(in the rows, 128 means zero)
Each path below is one point turned by a fixed rotation once a step. After each direction that follows a path, write how fast that rotation turns it, in degrees each step (0 if it stays still).
Each turn is a multiple of 5 degrees from 10 to 175, or 0.
Each row of a path follows its step; steps can be skipped.

step 0: [129 134 126 130 137 121 137 135 118 134 126 119 134 132 124 114 139 130
 127 135 140 122 122 129 131 125 129 130 134 142 131 125 132 117 124 122
 121 125]
step 1: [119 137 130 131 127 132 128 142 119 116 118 136 116 123 120 133 138 127
 119 136 119 133 126 136 122 129 128 128 130 126 139 125 126 124 123 123
 127 124]
step 2: [123 132 118 129 132 123 129 133 124 121 134 137 132 136 130 131 122 123
 130 116 128 133 136 126 113 113 120 131 140 130 132 135 124 124 124 136
 137 130]
step 3: [135 131 130 129 133 135 133 129 137 124 119 112 127 122 127 126 126 123
 116 122 134 127 124 117 131 127 122 123 139 128 129 118 121 119 129 135
 141 133]
step 4: [138 127 121 119 126 118 124 125 118 132 129 124 130 123 123 136 124 131
 117 136 133 129 125 132 121 133 131 124 124 118 139 122 144 119 128 130
 137 129]
step 5: [124 118 126 133 126 132 134 124 131 111 129 130 143 123 126 136 134 139
 133 128 121 114 128 123 118 132 122 134 127 125 131 130 135 128 129 122
 138 125]
step 6: [137 124 124 124 134 137 134 131 125 130 128 133 130 139 128 130 135 139
 126 122 118 124 119 119 137 122 126 121 135 120 119 141 133 125 129 138
 123 134]
step 7: [127 126 124 115 127 119 127 126 125 126 108 128 131 129 131 120 136 132
 130 126 130 124 130 126 138 125 131 129 126 123 136 114 129 140 123 141
 125 125]
step 8: [125 129 118 135 122 130 131 136 132 131 123 133 122 123 130 129 129 139
 137 136 142 132 130 124 127 140 127 129 135 137 135 134 142 132 116 132
 128 123]
step 9: [127 130 131 127 132 121 140 141 121 120 131 116 125 128 132 117 135 137
 127 130 119 138 127 133 129 124 121 138 137 133 120 136 132 127 131 123
 133 117]
step 10: [124 135 123 134 127 132 134 138 122 122 122 120 112 133 134 132 118 121
 119 123 114 125 128 124 124 119 138 132 126 125 139 126 133 131 128 134
 123 131]
step 11: [139 123 126 133 138 125 124 126 123 132 125 127 130 132 126 123 128 113
 129 118 139 124 128 117 117 123 128 136 136 130 139 128 131 129 116 123
 133 121]
Speeds:
[128 126 131 126 128 131 128 125 128 126 126 130 125 128 127 126 126 127
 130 127 127 126 128 128 126 122 130 128 131 124 129 132 124 128 126 132
 126 126]  85
[127 125 127 128 127 131 128 127 127 130 130 129 130 128 123 126 134 125
 131 127 126 126 126 128 130 128 126 128 126 127 130 126 130 127 127 129
 124 129]  55
[128 125 127 126 127 128 131 128 128 130 122 131 127 130 127 129 128 132
 130 128 129 128 129 128 133 129 130 133 126 130 127 130 128 127 132 128
 127 127]  40
[125 128 124 129 129 127 130 127 131 129 127 128 130 130 128 131 124 128
 132 127 129 127 126 132 125 128 128 131 129 126 129 127 128 132 124 126
 128 132]  125

step 0: [138 121 132 126 127 122 124 117 124 130 121 121 124 126 121 130 124 120
 114 123 126 127 134 127 119 127 126 140 141 132 131 133 134 127 132 127
 126 121]
step 1: [132 127 131 120 135 130 133 126 121 137 113 123 122 131 125 128 123 127
 127 122 129 123 129 123 127 123 130 130 130 139 130 145 124 131 133 127
 142 130]
step 2: [134 131 122 126 134 134 137 128 124 128 117 126 127 121 133 131 127 126
 123 119 127 126 136 130 116 120 142 128 137 120 128 138 137 128 131 125
 128 121]
step 3: [127 126 131 121 127 132 130 124 111 133 122 121 131 128 130 124 126 124
 121 119 128 135 123 140 122 125 140 131 124 127 118 133 129 128 127 123
 138 136]
step 4: [131 116 130 133 128 123 128 124 116 128 125 119 127 121 128 127 133 116
 119 132 126 126 133 126 109 133 139 128 134 131 128 129 129 125 135 129
 131 125]
step 5: [136 118 131 128 133 130 132 132 112 131 122 129 127 126 126 125 130 124
 120 128 131 117 128 127 132 128 132 125 127 131 125 141 126 134 137 131
 132 143]
step 6: [124 128 131 125 128 132 139 122 125 125 119 134 134 121 134 121 134 129
 115 132 131 123 130 127 116 123 137 123 127 123 133 135 139 134 136 134
 127 129]
step 7: [131 128 128 118 130 129 125 117 112 125 127 127 134 127 131 125 140 133
 122 125 128 135 130 133 131 125 145 123 122 128 130 130 126 135 128 128
 129 140]
step 8: [128 117 131 130 130 120 123 112 117 127 122 128 130 119 123 126 136 127
 115 140 127 134 134 130 122 132 128 129 132 121 130 131 131 128 124 135
 126 129]
step 9: [134 122 134 122 131 123 122 119 120 128 121 129 131 128 123 126 132 136
 113 125 132 122 129 118 134 132 126 135 127 134 137 136 122 132 133 125
 131 137]
step 10: [127 131 126 123 139 129 127 115 127 129 114 134 130 128 129 131 132 135
 125 137 133 130 134 117 121 122 128 125 133 121 133 141 133 136 133 126
 132 123]
step 11: [131 134 128 121 133 131 126 123 123 132 124 126 140 124 131 131 132 140
 120 119 131 138 130 128 133 128 139 133 133 119 130 140 126 125 121 119
 132 135]
Speeds:
[131 127 126 132 131 128 130 131 126 129 127 128 126 123 127 130 127 131
 130 130 127 128 131 130 131 128 129 127 130 125 128 130 127 125 124 131
 127 130]  120

step 0: [128 126 134 126 120 126 121 135 126 128 133 134 133 137 137 137 134 136
 134 137 131 131 123 144 128 115 114 128 129 136 124 117 133 130 125 129
 116 127]
step 1: [134 125 139 131 128 121 139 131 131 116 120 126 129 116 128 118 131 115
 123 118 123 130 126 128 138 129 127 133 119 118 130 135 140 136 121 136
 130 127]
step 2: [127 132 128 123 132 128 114 123 128 143 137 136 121 134 135 122 126 133
 132 123 122 128 130 120 126 127 122 123 119 128 129 138 119 131 118 116
 124 141]
step 3: [130 136 129 133 122 126 139 135 134 130 141 126 129 125 132 135 132 124
 122 122 118 114 126 137 128 130 124 123 134 130 118 119 125 126 129 127
 142 112]
step 4: [124 123 127 127 134 135 130 141 126 130 123 117 131 118 127 130 113 124
 139 129 123 138 125 134 128 117 125 140 127 130 132 140 126 118 126 125
 128 138]
step 5: [132 136 136 129 131 126 120 130 141 125 136 130 126 138 133 136 130 132
 133 124 134 131 135 134 116 140 119 124 123 129 130 130 136 134 128 146
 119 126]
step 6: [131 126 134 133 126 118 138 123 115 120 123 129 129 132 138 123 133 126
 123 119 129 130 127 138 137 116 122 131 136 120 120 126 132 126 116 118
 124 135]
step 7: [126 126 134 120 140 123 119 130 138 130 137 126 124 115 120 120 128 125
 133 127 127 121 132 128 140 126 126 119 109 129 137 131 125 132 123 123
 134 125]
step 8: [130 132 128 134 118 136 124 135 126 142 121 133 128 132 139 138 135 125
 128 122 118 119 132 131 119 133 132 126 129 133 113 141 128 126 123 124
 133 128]
step 9: [132 121 129 130 131 124 135 138 129 126 150 121 131 126 132 134 118 123
 127 142 121 128 120 132 133 122 123 140 134 120 130 125 122 126 126 137
 126 128]
step 10: [123 138 130 126 130 121 127 131 142 121 112 126 125 130 131 120 112 129
 138 113 124 127 136 134 124 127 126 127 128 133 129 136 131 130 132 137
 124 135]
step 11: [137 126 137 127 139 130 126 121 123 126 138 120 129 141 132 138 138 128
 119 124 134 134 139 130 126 125 115 124 123 127 118 124 129 119 120 120
 125 132]
Speeds:
[127 130 128 129 130 127 129 131 127 128 126 125 129 130 128 126 125 132
 131 129 129 130 130 127 124 128 124 130 130 127 127 127 126 123 129 132
 129 125]  65
[126 128 126 129 130 130 130 125 130 127 130 125 126 128 129 134 122 127
 127 124 127 131 127 130 127 129 127 126 130 130 129 126 128 128 130 128
 128 130]  60
[129 130 129 125 128 130 127 131 127 130 129 126 126 127 126 129 128 127
 128 127 131 128 132 128 130 128 130 129 130 132 127 126 128 128 126 122
 130 124]  85
[128 129 126 130 129 130 125 123 129 126 129 132 127 126 125 126 123 128
 129 129 126 128 130 129 127 126 128 130 128 129 133 130 128 127 123 129
 128 125]  135

step 0: [124 137 127 138 137 138 136 129 132 136 133 129 119 142 124 122 120 133
 119 133 120 129 124 118 127 136 130 139 128 136 124 131 119 137 129 128
 130 128]
step 1: [128 138 122 135 125 122 120 115 125 121 121 128 128 125 126 125 145 129
 129 123 128 126 133 133 124 119 127 121 111 118 116 133 128 129 127 123
 134 135]
step 2: [120 121 134 120 135 136 132 124 130 127 135 138 120 129 119 126 119 132
 135 136 132 124 135 129 127 132 124 119 122 150 130 127 134 129 125 121
 124 120]
step 3: [134 136 133 132 130 117 119 120 120 125 129 125 128 116 136 128 131 124
 127 136 116 136 120 131 126 145 125 122 132 127 122 125 128 127 134 134
 126 142]
step 4: [134 115 129 140 125 127 136 124 128 131 118 126 136 133 124 127 126 129
 133 119 125 129 134 129 133 135 136 126 125 136 139 120 123 131 124 113
 137 114]
step 5: [132 134 125 121 134 135 123 117 125 135 138 128 124 123 136 120 128 127
 116 127 133 135 134 123 124 123 143 125 141 121 122 128 132 131 137 121
 116 132]
step 6: [123 121 128 136 127 129 130 121 142 123 129 131 133 141 118 133 131 130
 144 121 127 134 112 132 126 124 130 127 129 128 127 117 125 119 123 131
 122 134]
step 7: [131 138 126 124 127 138 123 135 122 129 117 136 121 122 129 117 129 122
 128 132 127 125 126 129 114 125 136 128 125 132 136 124 122 150 131 135
 123 128]
step 8: [129 132 121 130 135 134 126 121 135 121 128 123 140 119 122 118 130 134
 137 134 119 140 128 130 139 122 121 134 131 129 128 140 123 119 120 124
 136 130]
step 9: [115 123 129 113 128 129 129 136 128 118 127 127 124 130 129 129 126 125
 125 130 130 123 122 132 127 140 133 124 123 122 115 121 127 145 131 111
 133 125]
step 10: [130 127 137 132 127 125 128 124 125 124 122 134 133 122 139 127 130 135
 125 145 124 125 132 128 125 126 136 136 125 130 130 127 135 110 112 125
 119 134]
step 11: [126 129 122 127 132 128 132 128 136 130 124 117 126 130 134 131 133 132
 125 131 136 141 124 126 123 135 113 128 128 132 137 110 129 131 141 123
 129 116]
Speeds:
[127 128 131 131 127 127 130 129 126 127 125 130 127 123 127 128 125 128
 127 129 126 131 127 129 129 127 124 130 129 130 132 125 126 129 132 132
 128 129]  90
[125 131 126 125 128 131 128 129 130 124 124 129 131 129 128 128 127 132
 124 131 129 125 125 128 129 126 127 130 127 129 125 129 124 129 126 129
 129 128]  40
[129 126 131 127 131 128 129 127 129 128 128 130 127 130 124 127 126 127
 128 128 123 128 130 126 129 127 128 129 127 127 129 127 124 123 123 129
 128 125]  175

step 0: [141 133 125 118 135 127 130 134 142 128 121 127 123 124 126 141 123 140
 132 126 115 128 136 128 121 127 129 127 127 128 132 137 126 131 124 113
 124 119]
step 1: [134 120 131 121 133 139 125 128 118 133 127 127 122 118 132 133 127 128
 134 118 126 141 148 131 127 142 125 126 133 129 123 126 119 126 126 128
 134 119]
step 2: [136 129 124 125 144 110 127 118 124 133 128 120 127 125 121 131 123 133
 130 124 133 126 139 116 136 138 125 143 132 131 130 126 127 129 128 130
 133 132]
step 3: [133 128 114 124 135 126 124 138 125 121 124 134 135 134 127 124 124 129
 117 122 133 126 139 125 128 129 125 132 138 128 146 134 125 119 121 126
 127 113]
step 4: [131 128 121 124 142 136 115 127 126 130 119 132 135 123 138 131 133 134
 132 129 126 122 131 125 126 133 130 131 128 111 123 134 126 124 110 124
 137 129]
step 5: [132 125 119 122 150 123 129 118 121 124 130 121 121 137 124 127 129 126
 135 125 124 133 127 136 127 134 127 124 125 120 128 134 119 134 129 116
 131 117]
step 6: [137 128 128 115 126 117 128 130 126 131 121 125 140 128 124 128 130 130
 124 130 129 143 132 121 137 134 124 121 140 120 121 140 121 128 133 128
 138 118]
step 7: [136 129 125 124 144 119 122 136 136 128 113 126 135 117 124 127 129 128
 134 118 126 136 134 131 134 125 128 132 135 135 126 134 137 133 119 118
 122 130]
step 8: [132 130 122 128 136 130 128 130 127 125 120 123 127 118 122 133 117 129
 129 129 113 124 146 134 126 137 116 117 125 128 130 128 120 122 117 130
 130 120]
step 9: [139 132 123 125 132 129 127 119 131 131 131 128 126 130 134 145 126 130
 139 122 121 130 142 121 126 139 126 139 137 125 132 139 127 129 134 126
 140 128]
step 10: [144 121 123 123 138 129 114 126 118 129 123 122 125 136 124 120 132 122
 126 118 137 134 141 126 135 139 128 130 136 127 137 130 122 129 127 134
 120 128]
step 11: [138 132 125 122 140 117 125 132 133 134 118 131 129 131 119 127 127 143
 121 136 125 122 133 119 133 130 134 133 131 114 134 128 122 125 115 126
 129 123]
Speeds:
[130 127 130 128 123 130 130 127 125 127 126 125 127 128 126 126 129 125
 127 128 128 128 131 127 130 127 128 124 128 125 129 125 130 124 124 127
 132 126]  155
[126 125 126 129 130 133 133 126 130 127 127 132 126 127 127 129 129 130
 131 127 125 128 130 130 127 126 126 128 126 126 125 126 124 128 126 128
 131 130]  95
[129 129 129 127 127 126 129 125 127 126 126 129 124 125 129 127 133 129
 127 127 125 127 124 129 129 128 129 131 129 130 128 131 127 121 129 130
 126 127]  0
[126 128 128 131 131 128 131 130 127 126 129 130 126 128 130 126 130 123
 132 129 127 132 129 127 128 128 130 127 131 130 133 127 127 130 127 128
 126 125]  160

step 0: [129 132 136 123 124 135 128 132 127 130 141 131 132 137 126 123 131 124
 131 134 127 117 131 128 126 145 130 131 129 120 134 119 129 144 125 136
 141 129]
step 1: [134 133 129 132 123 127 123 128 137 134 127 125 112 133 138 135 138 136
 128 125 124 130 139 119 130 131 119 131 119 126 121 126 125 138 138 120
 129 120]
step 2: [124 134 132 133 123 134 139 131 129 121 131 124 117 128 135 125 115 124
 120 135 127 126 122 132 130 141 139 127 134 126 130 131 127 146 125 129
 127 120]
step 3: [136 131 130 135 121 120 132 129 121 128 133 117 123 129 130 134 132 127
 123 112 120 136 139 126 136 143 118 129 127 129 139 128 131 127 132 131
 128 131]
step 4: [127 129 130 143 119 130 129 132 134 132 124 124 129 126 134 125 115 134
 127 142 129 123 135 143 126 139 133 128 118 140 132 134 130 129 131 125
 131 132]
step 5: [126 131 128 142 124 133 118 121 117 132 130 122 123 137 125 129 133 122
 134 123 111 138 131 142 127 125 130 126 131 126 135 120 129 133 125 131
 134 127]
step 6: [131 138 137 132 124 125 125 127 140 122 131 134 128 128 126 116 131 132
 122 131 114 125 137 137 131 124 133 130 119 131 134 142 124 122 128 118
 118 124]
step 7: [131 116 130 135 133 124 131 135 118 129 121 137 129 137 121 124 126 136
 135 129 119 130 138 137 129 131 137 124 130 118 132 128 126 135 121 141
 128 117]
step 8: [131 137 127 145 117 121 134 130 138 131 134 132 132 131 123 125 139 122
 135 120 127 121 135 124 122 127 131 125 120 119 123 133 130 122 121 120
 132 123]
step 9: [117 124 132 136 133 132 130 128 129 128 116 135 124 118 136 129 123 124
 124 124 121 129 142 127 118 126 143 128 126 123 119 128 125 129 133 140
 124 119]
step 10: [130 132 129 135 130 117 126 131 125 119 143 131 126 127 130 127 135 119
 125 119 129 130 120 134 127 139 136 129 129 124 122 130 131 112 127 132
 140 117]
step 11: [123 128 131 120 135 127 123 125 131 131 122 127 137 125 120 137 127 125
 125 126 120 115 144 130 124 143 132 129 114 131 121 135 134 126 137 133
 128 127]
Speeds:
[128 130 129 126 127 126 127 132 130 131 128 130 127 127 130 131 127 130
 125 131 128 130 133 128 127 125 127 129 127 128 126 129 126 126 131 130
 124 131]  140
[129 126 129 130 133 130 128 131 126 128 124 128 128 125 131 124 127 131
 127 131 129 128 128 128 128 128 130 127 127 132 124 128 130 131 127 127
 126 126]  145

step 0: [129 126 122 122 124 133 126 118 134 138 129 139 136 128 133 125 132 127
 126 136 124 133 132 136 119 130 137 135 117 125 127 131 121 125 141 142
 128 134]
step 1: [132 132 135 124 144 132 122 137 120 134 129 136 128 116 128 130 128 133
 122 132 128 124 129 132 134 135 120 136 132 132 132 134 130 120 124 138
 125 140]
step 2: [124 128 131 118 119 125 126 131 135 131 120 127 128 127 138 126 136 119
 124 137 129 125 131 144 134 122 125 133 130 137 138 130 123 120 136 131
 132 120]
step 3: [133 126 136 118 123 138 136 134 125 132 126 132 128 127 129 128 115 139
 129 134 129 123 134 129 127 136 128 128 117 121 129 138 123 122 133 143
 123 126]
step 4: [129 128 135 118 140 134 117 123 125 136 124 125 142 134 135 116 134 133
 118 132 123 120 129 138 125 129 127 135 130 125 133 129 125 122 128 122
 127 131]
step 5: [130 130 115 118 124 135 133 135 124 134 119 126 128 117 127 123 126 121
 125 142 133 125 129 132 137 132 134 131 123 132 138 131 136 129 129 134
 136 133]
step 6: [130 125 132 120 123 136 130 126 116 133 122 138 135 135 129 136 128 121
 123 124 124 134 123 132 123 129 125 138 126 131 136 132 122 117 137 136
 115 129]
step 7: [120 137 135 128 133 136 125 136 128 134 128 132 136 131 127 114 131 132
 129 131 134 128 141 137 136 124 125 131 120 128 132 128 125 121 123 141
 132 138]
step 8: [136 125 137 116 121 131 121 127 135 135 123 140 135 119 125 129 126 120
 119 135 130 119 120 132 135 137 128 124 123 134 134 129 119 123 135 125
 134 131]
step 9: [117 133 120 114 127 130 123 144 116 134 129 126 129 126 139 126 121 134
 122 130 122 133 129 132 126 131 124 128 126 126 130 133 121 120 138 136
 126 127]
step 10: [127 120 127 122 131 131 137 124 141 135 128 141 140 123 128 118 135 132
 123 134 124 124 128 141 120 127 131 131 126 127 137 136 131 125 128 138
 123 135]
step 11: [132 130 132 123 138 135 123 128 122 136 119 132 129 116 137 133 127 129
 127 140 128 129 130 128 145 133 122 142 124 127 131 128 124 130 134 136
 131 129]
Speeds:
[131 128 124 129 125 128 130 130 127 127 128 126 129 129 128 128 125 127
 130 125 128 129 127 127 127 130 125 128 128 131 130 128 128 127 135 130
 131 123]  115
[131 130 130 130 132 130 124 124 129 128 128 126 130 128 126 126 130 130
 130 128 129 127 128 127 128 131 128 128 124 128 124 128 126 131 132 128
 131 130]  100
[124 130 126 129 127 128 126 130 129 129 130 134 131 127 125 128 127 126
 127 125 128 132 126 127 129 128 128 125 127 129 127 126 125 127 129 128
 129 132]  40
[130 132 129 127 127 128 126 130 127 127 128 127 129 132 130 132 128 128
 131 130 125 131 126 129 122 132 127 127 128 125 127 128 128 128 125 131
 128 130]  125

step 0: [120 119 122 131 145 125 127 141 137 120 126 119 132 136 128 129 119 126
 132 126 129 129 126 130 130 127 128 132 116 123 126 123 124 138 122 123
 126 125]
step 1: [124 115 127 124 135 136 114 130 128 125 115 133 135 126 130 133 129 128
 123 122 134 114 136 125 129 125 128 134 128 139 136 131 135 123 128 120
 127 132]
step 2: [131 129 129 127 120 131 125 141 131 116 127 137 122 129 140 139 121 120
 126 131 128 136 123 123 121 125 140 128 134 124 135 128 133 119 120 120
 129 127]
step 3: [133 130 119 119 126 120 125 127 135 121 135 123 134 137 123 134 121 113
 129 125 130 136 138 126 121 117 118 125 125 133 126 124 130 119 131 127
 127 136]
step 4: [131 124 132 137 119 136 131 130 139 122 121 134 139 130 118 118 131 116
 127 143 123 123 132 127 130 124 127 125 130 136 133 123 134 135 130 129
 123 134]
step 5: [125 132 122 142 130 142 136 134 133 115 129 118 133 135 138 128 122 124
 134 127 125 125 123 128 130 138 129 130 121 130 127 126 129 125 135 128
 139 134]
step 6: [130 122 132 116 126 140 131 121 132 129 123 125 127 125 131 143 130 123
 123 127 128 119 128 124 126 133 117 137 115 129 126 123 125 125 120 127
 131 140]
step 7: [118 134 127 126 115 128 132 131 121 128 118 129 126 116 135 126 126 114
 127 125 131 135 123 112 129 130 129 124 129 131 132 125 131 136 122 119
 126 134]
step 8: [139 130 122 131 121 118 136 125 139 127 123 110 119 124 130 126 124 122
 129 122 134 132 137 126 127 128 125 131 133 134 135 121 132 123 131 127
 138 122]
step 9: [139 115 123 131 129 130 138 126 131 140 117 131 120 136 128 122 123 123
 130 132 118 125 131 132 128 123 122 118 117 125 132 118 132 134 125 124
 122 129]
step 10: [125 133 125 134 129 138 132 142 125 133 115 125 131 130 133 120 133 140
 132 120 120 133 135 127 124 127 120 128 127 128 133 134 133 126 133 118
 135 140]
step 11: [132 128 126 129 123 136 121 129 141 128 122 117 120 119 130 141 125 142
 117 130 119 135 124 125 127 130 127 130 127 122 131 123 123 121 127 130
 124 136]
Speeds:
[131 127 128 127 125 128 131 128 130 127 129 130 128 125 124 130 130 131
 127 125 128 125 130 130 125 125 128 134 127 130 131 130 129 129 129 129
 129 128]  155
[129 124 131 128 128 128 130 129 131 129 127 129 126 126 126 129 131 129
 124 135 128 130 126 128 127 128 132 127 127 129 126 126 127 128 125 126
 129 127]  155
[125 129 129 125 130 125 128 131 127 130 126 129 133 127 127 126 132 127
 128 128 129 130 130 127 128 124 125 128 125 128 126 129 126 132 125 128
 127 132]  115

step 0: [127 135 121 133 113 128 130 119 117 124 129 129 125 123 124 129 129 132
 124 134 122 140 135 128 130 131 126 136 120 132 131 133 113 129 132 112
 134 131]
step 1: [121 119 133 139 133 130 137 137 128 129 121 124 124 121 127 131 127 130
 121 130 124 129 112 127 139 126 135 132 140 132 132 120 124 117 116 127
 129 121]
step 2: [134 134 126 147 124 139 130 135 130 123 126 131 126 131 141 132 137 134
 133 119 139 120 131 131 126 133 120 130 121 129 127 127 125 132 129 123
 136 138]
step 3: [131 123 127 122 119 136 139 134 124 139 132 131 119 127 123 128 137 125
 123 136 115 127 124 125 134 114 131 128 128 132 125 143 128 133 124 121
 128 137]
step 4: [123 130 130 137 126 122 120 126 108 124 130 122 134 133 141 132 128 128
 129 134 127 131 117 135 131 134 131 136 128 134 123 126 127 133 111 130
 135 127]
step 5: [129 128 117 138 130 127 133 135 133 129 126 129 131 122 115 132 127 138
 130 120 123 131 125 131 126 133 132 123 134 141 134 131 118 133 133 114
 141 135]
step 6: [136 130 128 137 112 136 126 133 126 132 120 124 114 124 140 126 128 134
 118 133 130 133 126 131 134 122 132 141 139 124 128 131 130 117 130 128
 129 127]
step 7: [122 138 130 134 130 137 140 129 126 132 122 128 134 126 131 143 143 123
 128 125 126 128 127 117 127 127 128 136 119 132 128 118 120 137 115 124
 131 131]
step 8: [126 114 129 135 124 131 131 133 117 119 133 130 114 130 128 126 132 130
 125 137 120 121 125 136 132 133 122 120 125 128 131 137 113 128 128 120
 137 129]
step 9: [133 125 126 141 129 129 129 136 126 134 137 126 136 122 138 130 126 133
 136 130 128 129 117 125 134 122 132 134 133 145 126 130 137 120 118 125
 125 140]
step 10: [131 136 123 131 121 137 130 125 128 126 120 128 122 129 124 127 134 134
 125 120 132 132 123 143 123 126 132 133 126 130 123 135 130 147 122 122
 145 128]
step 11: [122 132 123 130 116 117 132 136 116 136 123 120 127 132 129 135 126 127
 115 134 116 126 131 122 138 122 129 133 134 130 132 128 120 124 132 120
 134 136]
Speeds:
[129 129 125 128 128 127 126 129 126 131 134 126 128 129 132 130 128 128
 124 128 130 126 132 130 128 128 125 128 131 127 128 127 128 124 125 130
 131 126]  155
[127 128 132 128 129 130 127 125 125 126 126 129 123 129 130 125 127 131
 128 129 131 128 129 129 130 132 126 131 130 129 128 131 128 131 130 132
 130 127]  170
[129 125 129 126 128 126 130 130 130 126 129 129 124 130 128 129 126 127
 126 131 124 127 124 128 126 127 126 131 131 125 129 129 131 127 130 124
 130 125]  145
[126 132 128 122 124 131 129 126 128 132 128 130 127 128 129 129 128 127
 126 128 129 129 128 129 126 124 128 132 123 126 127 130 128 128 127 129
 130 129]  100
